One turning vector, and how many ticks it has turned:
The counts run from 0 to 738.
| -17 |   6 |   2 |   8 |  27 | -18 |   5 |   8 | -10 |  -7 |   6 |   2 |   4 |   1 | -22 |  12 |  16 | -17 | -34 |  -7 |   8 |  13 | -16 |   2 |  11 |   6 | -18 | -12 |   8 |   4 | -16 |   2 |   4 |  11 |  37 |  -1 |  15 |   5 |   3 |  -2 |  30 | -17 |  21 |  -2 |  64 |  28 | -24 | -22 | -15 |  -8 | -23 |   6 |  13 |  17 |  31 | -20 |  19 |  -7 |  -9 |  414
| -32 |  20 | -24 |  -6 |  27 | -14 |  -4 |  -4 |   1 | -34 |  -5 |  -5 | -20 |   7 |  -7 |  22 |  28 |  16 |  -8 | -18 |  19 |  25 | -32 |  18 |  13 |  14 |  11 |  27 | -15 |   9 | -17 |   6 |  14 |  26 |  23 |  26 |  14 |  10 |   4 |   3 |  29 | -11 | -12 |  -1 |  30 |  28 | -21 | -13 | -26 | -15 | -20 |  14 | -10 |   9 |   8 | -20 |   9 |  15 |  10 |  403
| -27 |  13 | -11 |  -6 |  33 |   2 |  19 |  -3 | -10 | -27 |  10 |  13 |   7 | -37 | -14 |   0 |  14 |  10 | -23 |  -4 |   5 |  -5 |  -4 |   5 |   9 |  -9 |   2 |   5 |   3 |   5 | -24 |  24 |   3 |   6 |  43 | -12 |  17 |  -2 |   9 | -43 |  -5 | -12 | -15 |  16 |  44 |   7 |  -8 | -15 |  -4 | -18 | -11 |   1 |  23 |  24 |  37 |  -7 |  16 |   0 | -20 |  485
| -25 |  15 | -28 | -23 |  34 |  -2 |  23 |  -2 |  -8 | -17 |  -2 | -10 | -20 |  -2 |  12 |   3 |  22 |   7 |  -7 | -13 |  15 |  17 | -20 |   1 |  16 | -14 |  18 |  22 |   3 |   7 |   4 |   8 | -10 |  -7 |  16 |  18 |   3 |   8 | -15 | -42 |  39 |   7 |  -9 |  15 |  33 |  30 | -34 |   3 | -12 | -18 | -24 |   3 |  20 |   4 |  22 |   2 |  18 |   8 |   8 |  667
| -36 |  26 | -13 |  -8 |  28 |   2 |   9 |   5 |  -3 | -23 |  10 |  -3 | -19 | -33 |  -4 |  -8 |  30 |  24 |  11 |  -4 |  -3 |  -3 |  -5 |   6 |   8 |   6 |  10 |   4 | -12 |  13 | -19 |  20 |  -6 |  17 |  49 |   6 | -10 |   8 |  -4 |  -7 |   5 | -18 |  -5 |  -2 |  15 |  -5 | -16 |   1 | -11 | -23 | -18 |  47 |  18 |  44 |  11 |  -3 |  22 |   9 | -21 |  578
|   2 |  28 | -26 |   4 |  53 |   2 |  15 |  -2 | -24 | -17 |  22 |   8 |   5 |   0 | -10 |  28 |  22 |   7 | -17 | -36 |   5 |  31 |  -2 |  -8 |  -7 |   2 |  19 |  -1 |  -5 |  25 |  -8 |  21 |  -6 |  -5 |  34 |   7 |  19 |   5 |   4 |  -7 |   8 |   8 |  -1 |  16 |  42 |  20 | -20 |  -8 |  -6 | -13 | -25 |  14 |  25 |   8 |  20 |  -5 |  10 |  10 |   5 |  461
| -17 |  13 | -17 |   5 |  23 | -12 |  16 |  -4 |  -5 |  -8 | -22 |   4 |  -1 |  -5 |   7 |   3 |  12 |  29 | -18 | -14 |   7 |  13 |   1 | -12 |   0 |   1 |   2 |  22 |  -4 |   2 | -20 |   6 |   6 |   6 |  37 |  18 |  33 |  -3 |  -2 | -40 |  11 | -11 | -25 |   1 |  45 |  16 |  -8 |   6 | -26 | -13 |  -8 |  -2 |  16 |  25 |  26 | -24 |  17 |  -8 | -33 |  219
| -17 |  38 |   7 |   1 |  -4 | -15 |  24 | -18 | -10 | -44 |  -5 |  -2 | -11 | -13 |   3 | -27 |  19 |  17 | -16 |  -7 |  16 |   6 | -22 |   7 |   6 |   9 |   2 |   2 | -14 |  -7 | -28 |  -9 | -22 |  15 |  21 |   4 | -11 |   9 |  -2 |   2 |  18 | -38 |   2 |  -7 |  21 |  15 |  -3 |  -4 |  -3 | -15 | -12 |  26 |  32 |  17 |  24 |  -2 |   3 |  16 | -11 |  314
| -25 |   8 | -29 | -20 |  23 |   4 |  27 |  -6 | -15 | -14 |   1 |  -7 |  -5 | -13 |  20 | -13 |  33 |  20 |  -7 |  -8 |  20 |  25 | -29 |   0 |  20 | -10 | -10 |  31 |  -2 |  -4 |  -5 |  12 |  -3 |  10 |  25 |   5 | -24 |  -7 | -16 | -19 |  27 |   5 | -15 |  18 |   9 |  36 | -13 |  16 | -26 |  -7 | -20 |   7 |  32 |  32 |  18 |   7 |  -2 |   5 |   7 |  737
| -12 |  10 |  -4 |  12 |  24 | -23 |  27 |   5 | -11 |   3 | -22 |  -7 | -12 |  -4 |   5 |  -7 |  12 |  18 | -13 |  -6 |   3 |   9 |   1 | -32 |  -9 |  -3 |   2 |   1 |   6 |   0 |   2 |   3 |  -5 |  -1 |  36 |  14 |  17 |  -7 | -12 | -23 |  13 | -21 |  -1 |  -3 |  47 |  12 | -17 |   5 | -26 |  -6 | -20 |  14 |  26 |  41 |  25 | -22 |  18 | -14 | -35 |  81
|  -8 |  13 | -20 |  -3 |  40 |   5 |  36 |  -2 | -33 |  -6 |   7 | -14 |  -2 |   1 |   3 |  15 |  24 |  14 | -19 | -19 |   6 |  37 | -17 |  -5 |   2 | -19 |   9 |  23 |  -2 |  13 |   3 |  10 |  -8 | -13 |  24 |  14 |   1 |  -8 | -13 | -23 |  30 |   2 |  -7 |  15 |  38 |  34 | -14 |   9 | -12 |  -5 | -24 |   7 |  40 |  20 |  26 |   5 |  -7 |   9 |   5 |  598
| -11 |  41 | -28 | -10 |  18 |   1 |  13 | -21 |  -6 | -41 |   3 |  13 |   4 | -20 |   9 |   5 |  18 |  -5 | -35 | -23 |  23 |  21 | -13 |  10 |  10 |  11 |   1 |  26 | -21 |   9 | -24 |   2 |  -2 |  12 |  28 |  16 |   3 |   3 |  14 |  -6 |   4 | -11 |  -8 |  26 |   9 |  36 | -14 | -25 |   0 | -25 |  -9 |   3 |  -5 | -11 |  15 |  -2 |   7 |  21 |   1 |  496
| -30 |  18 |  -5 | -11 |  15 |  -4 |   7 |  20 | -16 | -21 |   7 | -11 | -11 | -18 | -22 |  13 |  24 |  -8 | -42 | -33 |   9 |  12 | -21 |  -4 |  -2 |  -3 |  -7 |   7 |   0 |   5 |   5 |   3 |   0 |  -8 |  43 |  26 |   6 |  -3 |   0 |   4 |  33 | -21 |  17 |  -4 |  15 |  19 | -20 | -26 |  13 | -16 | -20 |  38 |  18 |   1 |  17 | -16 |  12 |  24 |  -6 |  437
| -34 |  43 | -15 | -26 |  19 |   3 |  14 |  16 |   3 |  -2 |  10 | -14 | -17 |  -2 | -15 |  16 |  29 | -18 | -14 | -25 | -15 |  -2 |   2 | -16 |  -7 |   7 |  -5 |   9 | -13 |   8 |  16 |   7 |   5 | -19 |  47 |  15 |   8 |   8 |  -7 |  -7 |  23 | -10 |  -9 | -13 |  28 |  18 | -32 |  -9 |  -1 | -15 |  -6 |  30 |  19 |  13 |   6 | -18 |  20 |   6 | -20 |  573
| -10 |  14 |  -9 |   3 |  19 |  -8 |  29 | -15 | -21 | -10 | -10 |   0 |   8 | -18 |  27 | -32 |  17 |   9 | -33 |  -3 |  25 |  19 |  -8 |  -9 |  18 |  -2 | -15 |  -1 |  13 |   5 | -21 |   1 | -17 |   7 |  37 |  -2 | -14 |   9 | -12 | -33 |  18 |  -5 |   1 |  35 |  15 |  15 |  -9 |   2 | -21 | -19 | -18 |   9 |  32 |  36 |  27 |   3 |   2 |  -2 | -14 |  488
| -43 |  15 | -27 |  -5 |   9 | -12 |  11 |   4 |  -4 | -11 |  -2 | -13 | -33 | -18 |  -4 |  16 |  -3 |   3 | -11 |   4 |  -4 |  20 |  14 |  -3 |  11 |  16 |  -7 |  13 | -45 |  -2 |   1 |  -1 |   8 |  30 |  42 |  -1 |  -5 |  -4 |  -6 | -14 |   4 | -13 |   5 |   2 |  33 |  50 | -24 |  -1 | -30 |   4 | -16 |  11 |  11 |  29 |   0 | -23 |  14 |   0 | -11 |  341
| -24 |  30 | -34 | -13 |  28 |   3 |  18 | -10 |   8 | -38 |   1 |   0 | -22 | -14 |   7 |  11 |  31 |  16 |  22 | -17 |   1 |  19 |  -8 |  10 |   7 |   9 |  15 |  35 | -32 |   3 | -12 |   9 | -11 |  29 |  27 |  17 | -19 |  10 |   0 |   5 |   3 | -12 |  -5 |  -4 |  14 |  27 | -17 |   2 | -15 | -18 | -17 |  26 |   5 |  11 |  -2 | -15 |  25 |  13 |  -5 |  201
| -34 |  27 | -18 | -15 |   8 |   1 |   1 | -12 |  11 | -17 |  -4 |   1 | -17 |   1 | -32 |  -2 |  12 | -13 |  -9 |  -3 |  11 |  12 | -22 |  16 |  16 |  18 | -29 |  22 | -25 | -12 | -18 |  -4 |   4 |  14 |  28 |   6 |   3 |  -5 |   8 |  -2 |  21 | -19 | -13 | -10 |  46 |  42 | -26 |  -2 | -11 |   2 |  -4 |  13 |   4 |  20 |  25 | -18 |   8 |  12 |  -9 |  677
| -19 |  59 |  -6 |   2 |   6 | -15 |  13 | -14 |   1 | -29 | -23 |   1 |  -9 |   0 | -13 | -19 |  -8 | -21 | -36 |  -8 |  -4 |  12 |  -3 | -22 |  -2 |  11 |  -2 |  -7 | -29 |  10 |  -3 | -21 | -15 |  -5 |  34 |   3 |  23 |  13 |  -1 | -16 |  10 | -29 |  -9 |  -9 |  35 |  22 | -24 | -12 |   7 | -11 |  -7 |  14 |  19 |   3 |  16 | -13 |  -2 |   8 | -24 |  185
| -13 |  31 | -20 |  -1 |  33 |  -6 |  23 |  -5 | -33 | -21 |   6 | -18 | -15 |  -5 |  16 |  -8 |  14 |   8 |  -6 |  -8 |   9 |  31 | -11 |  -7 |  10 | -12 |  10 |  -3 |  -5 |  25 |  -8 |  16 | -25 | -13 |   7 |   5 |  -7 |  -6 | -12 | -29 |  23 |   2 |   9 |  22 |  17 |  15 | -25 |   4 | -15 | -31 | -28 |  16 |  30 |  29 |  15 |  17 |  -3 |   7 |   9 |  395
| -21 |  15 | -25 | -20 |  17 |  -8 |  34 |   0 |  -4 |  -4 | -10 | -16 | -16 |  -7 |  36 |  -3 |  24 |  10 |  -7 | -11 |  13 |  22 |   0 | -14 |  15 |  10 | -13 |  31 | -13 |   4 |   3 |   2 |   2 |  17 |  30 |  19 | -22 |  10 | -22 | -21 |  23 |   5 | -13 |  18 |  10 |  36 | -21 |  14 | -37 |  -2 | -19 |  -7 |  16 |  19 |   4 | -15 |  16 |  -9 |  -7 |  603
| -50 |  17 | -32 | -26 |  19 |  13 |   8 |   7 | -10 | -15 |  23 | -14 |  -8 | -43 | -11 |  -2 |  16 |  -2 | -16 |  -6 |   0 |   4 |  -3 |   1 |  18 |  -8 | -17 |  17 |  -7 |   7 |  -4 |  29 |  13 |  -2 |  49 |  -7 | -11 |  -9 |  -1 | -34 |   5 |   1 | -11 |  23 |   6 |  19 | -25 | -11 |  -2 | -22 |  -8 |  30 |  11 |  28 |   8 |  -5 |   9 |  10 |  -8 |  236
| -20 |   3 |  -8 |   1 |  28 | -24 |  23 |  -7 |  -8 |  -9 | -12 |  -5 | -10 | -18 |  23 |  -8 |  14 |   4 | -12 |   5 |   1 |   4 |   1 | -20 |   8 |   2 |   3 | -22 |   4 |  12 |   4 |   4 |  -9 |  15 |  42 | -12 |  -4 |  16 | -19 | -28 |   9 |  -7 |  10 |  16 |  43 |  21 | -22 |   5 | -32 |  -4 | -33 |   6 |  40 |  26 |  13 | -14 |  15 | -16 | -20 |  215
| -44 |   5 | -39 | -16 |  34 |  -4 |  -5 |   7 |   6 |  -8 |   4 |  -6 | -14 | -20 | -12 |  -8 |   0 | -16 | -16 |   2 |   5 |   5 |  -4 |  -5 |  13 |  -6 | -21 |  11 |  -7 |   7 |   5 |  21 |   0 |  -2 |  43 |  11 |  -3 |  -8 |  -4 | -32 |  14 |   1 |  10 |  12 |   5 |  29 | -44 |  -9 | -15 | -19 | -25 |  28 |  -1 |  27 |  10 | -19 |  27 | -12 |  -3 |  33
| -42 |  36 |  -1 |  -6 |   4 |  -8 |   7 | -11 |   6 | -29 | -11 |  -2 | -19 | -11 | -18 | -13 |  21 |  17 |  -5 |  -6 |   2 |  -7 | -14 |  10 |   3 |  15 |   5 |  19 | -21 |  -9 | -23 |  -5 |  -4 |   6 |  35 |  13 |  14 |  13 |  -1 | -14 |  21 | -35 | -31 | -18 |  35 |   5 | -11 |   2 |  -2 | -20 |  -3 |  28 |  18 |  25 |  23 | -15 |  13 |  16 | -26 |  312
| -37 |  15 | -13 |   0 |  12 | -15 |  -2 |   4 |  -1 |   0 |  -7 |  -9 | -22 |   1 | -24 | -12 |  -6 | -15 | -16 |  20 |  -4 |  14 |  -6 | -11 |  14 |  10 | -29 |  -4 | -18 |   7 |   0 |  -5 |   4 |  12 |  26 |  -4 |  13 |  -5 |  -2 | -21 |  17 | -18 |  11 | -10 |  41 |  40 | -32 |  -2 | -33 |  -1 | -17 |  20 |   7 |  43 |  12 | -16 |   9 |  -7 | -13 |  411
| -31 |  19 | -19 |  -4 |  -5 | -16 |  30 |   1 | -16 | -27 |  -1 | -16 | -40 |  -5 |  18 |   7 |  14 |  15 |   0 |  -8 |   3 |  24 |   3 |  -9 |   9 |   3 |   9 |  17 | -41 |  -2 |   7 |  -5 | -11 |  28 |  24 |  12 | -28 |  -4 | -12 |  -2 |  17 | -17 |  12 |  -4 |  16 |  38 | -18 |   7 | -19 |  -7 | -20 |  24 |  21 |  24 |   0 | -18 |  14 |  15 |  -1 |  203
| -24 |  22 | -14 |  -4 |  31 | -19 |  -5 |   6 |   1 |  -9 |   1 |   2 | -16 |   2 | -24 |  13 |  14 | -21 | -17 |  -3 |  -6 |  18 | -11 |  -5 |   9 |  21 | -16 |  -7 | -13 |   8 | -10 |  -2 |  12 |  18 |  33 |  -3 |  21 |   8 |   8 |   8 |   8 | -23 |   9 | -13 |  51 |  40 | -31 | -21 | -28 | -14 | -17 |  14 |  -3 |  21 |   6 | -24 |  16 |  -2 |  -6 |  276
| -26 |  19 | -12 |  -5 |  33 |   0 |  16 |  -1 | -10 |  -6 |  10 |   6 |  -6 | -25 |  -6 |   4 |  20 |  -4 |  -6 |   6 | -15 |  10 |  10 |  -5 |  14 |   6 |  -3 | -10 | -11 |  12 | -10 |  17 |  -3 |  18 |  39 | -30 |   3 |  11 |  -6 | -27 |   0 |  -4 |  -7 |  10 |  51 |  24 | -20 |   5 | -22 |  -4 | -20 |  11 |  27 |  25 |  14 | -10 |  17 | -10 |  -9 |  213
| -29 |  21 | -12 | -14 |  26 |   3 |  23 | -10 | -16 | -18 |   2 |   2 |   6 | -35 |  -1 | -17 |  11 |  10 | -17 |   7 |   5 |  -1 |  -7 |  -1 |  11 |  -2 |  -3 |  10 |   0 |  -1 | -22 |  21 |  -2 |   5 |  39 | -14 |  12 |   1 |  -3 | -51 |  -3 |  -8 | -19 |  20 |  38 |  14 | -11 |   3 | -11 | -18 |  -6 |   6 |  28 |  31 |  36 |   1 |   9 |  -7 | -23 |  486
| -25 |  39 | -21 | -30 |  22 |  11 |  11 |  14 | -10 |  -5 |  22 |  -7 |   3 | -19 | -12 |  16 |  31 | -23 | -31 | -29 |  -3 |  17 | -11 |   3 |   7 |   6 | -17 |  19 |   2 |   7 |  -3 |   9 |  19 |  -4 |  49 |   3 |  15 |  -2 |   8 |  -7 |  18 | -11 |  -6 |  11 |  23 |  25 | -26 | -31 |   2 | -17 |   2 |  17 |   2 |   0 |  14 |  -8 |   7 |  11 |  -7 |  369
|  -5 |  48 | -22 |   4 |  16 |   0 |  15 | -20 |  11 | -21 |   2 |   8 |   2 | -14 |  18 | -17 |   5 |  11 | -17 | -21 |  13 |  15 |  14 |   2 |  -5 |  22 | -26 |  18 | -23 |   8 | -34 |   5 | -23 |   5 |  32 |  21 |  -3 |  24 |  -3 | -12 |   7 |   7 | -10 |  30 |   5 |   3 | -23 |   5 | -12 | -17 |  -8 |  22 |   8 |  17 |  22 | -18 |  30 |   3 | -15 |  694
| -36 |   3 | -16 | -11 |  18 |  -7 |   6 |  15 |   7 |  -6 |   4 |  -5 |  -2 | -24 |  -4 |   3 |  24 |  -6 | -35 | -23 |  10 |  -1 |  -4 |  -5 |   3 |  12 | -24 |   6 |   8 |   4 |  -5 |   8 |   3 |   8 |  52 |  26 |   1 |  13 |  -7 | -10 |  23 |  -9 |  11 |  16 |  10 |   3 | -36 | -20 | -13 | -16 | -17 |  36 |   0 |  26 |  11 | -26 |  35 |   4 |  -8 |  171
| -17 |  34 | -19 |  12 |   6 | -13 |   2 | -16 |  16 | -23 |  -9 |  15 |   2 |   3 |   8 |  -3 |  -3 |  20 | -35 | -27 |  20 |  17 |   9 |   7 |  -5 |  16 | -14 |  20 | -22 |   0 | -37 |  -6 |  -5 |   4 |  29 |  43 |  25 |  14 |   1 | -22 |  23 |   5 | -13 |  19 |   6 |   8 | -17 | -13 |   0 | -14 | -10 |  17 |  -1 |   9 |  26 | -29 |  27 |  16 | -17 |  560
|  -4 |  12 | -18 |   5 |  20 |  -3 |  20 | -24 |   4 | -38 |   3 |  15 |   1 |  -7 |   9 |  -4 |  14 |  -1 | -28 | -14 |  25 |  23 | -20 |  16 |  17 |   7 |  -8 |  12 | -15 |   0 | -31 |   1 | -16 |  24 |  17 |  15 | -13 |  19 |  -1 | -12 |  22 |  -1 |  11 |  31 |  19 |  36 | -17 | -14 |   0 | -10 | -23 |   1 |   6 |  -9 |  25 | -10 |  26 |  12 |  11 |  292
| -14 | -10 |  -4 |  14 |  28 | -29 |  22 |  -2 | -10 |  -9 | -24 |   4 |   6 | -16 |  21 | -10 |  23 |  13 | -27 |  -7 |  10 |   7 |  -2 | -19 |   3 |   7 |   4 | -17 |   8 |  17 |  -4 |   5 |  -3 |  20 |  41 |  10 |   4 |  17 | -16 | -18 |  17 | -16 |  13 |  22 |  34 |  23 | -13 |  -3 | -36 |  -7 | -31 |  17 |  30 |  28 |  22 | -15 |  22 | -16 | -17 |  216
| -11 |  28 | -14 |  24 |  32 | -30 |  -8 |  -8 | -22 | -24 |   2 |  -5 |  -8 |  -1 |   5 |   6 |  -8 |  -9 | -26 |  -2 |   4 |  35 |   4 | -17 |   6 |  17 |  -5 | -31 | -22 |  34 | -19 |  -1 | -13 |   5 |  23 |   8 |  21 |  13 |  -3 |  -8 |   7 |  -1 |  28 |  24 |  28 |  24 | -24 | -15 | -23 | -18 | -36 |  14 |   5 |  19 |   0 |  -5 |   6 |   1 |   2 |  524
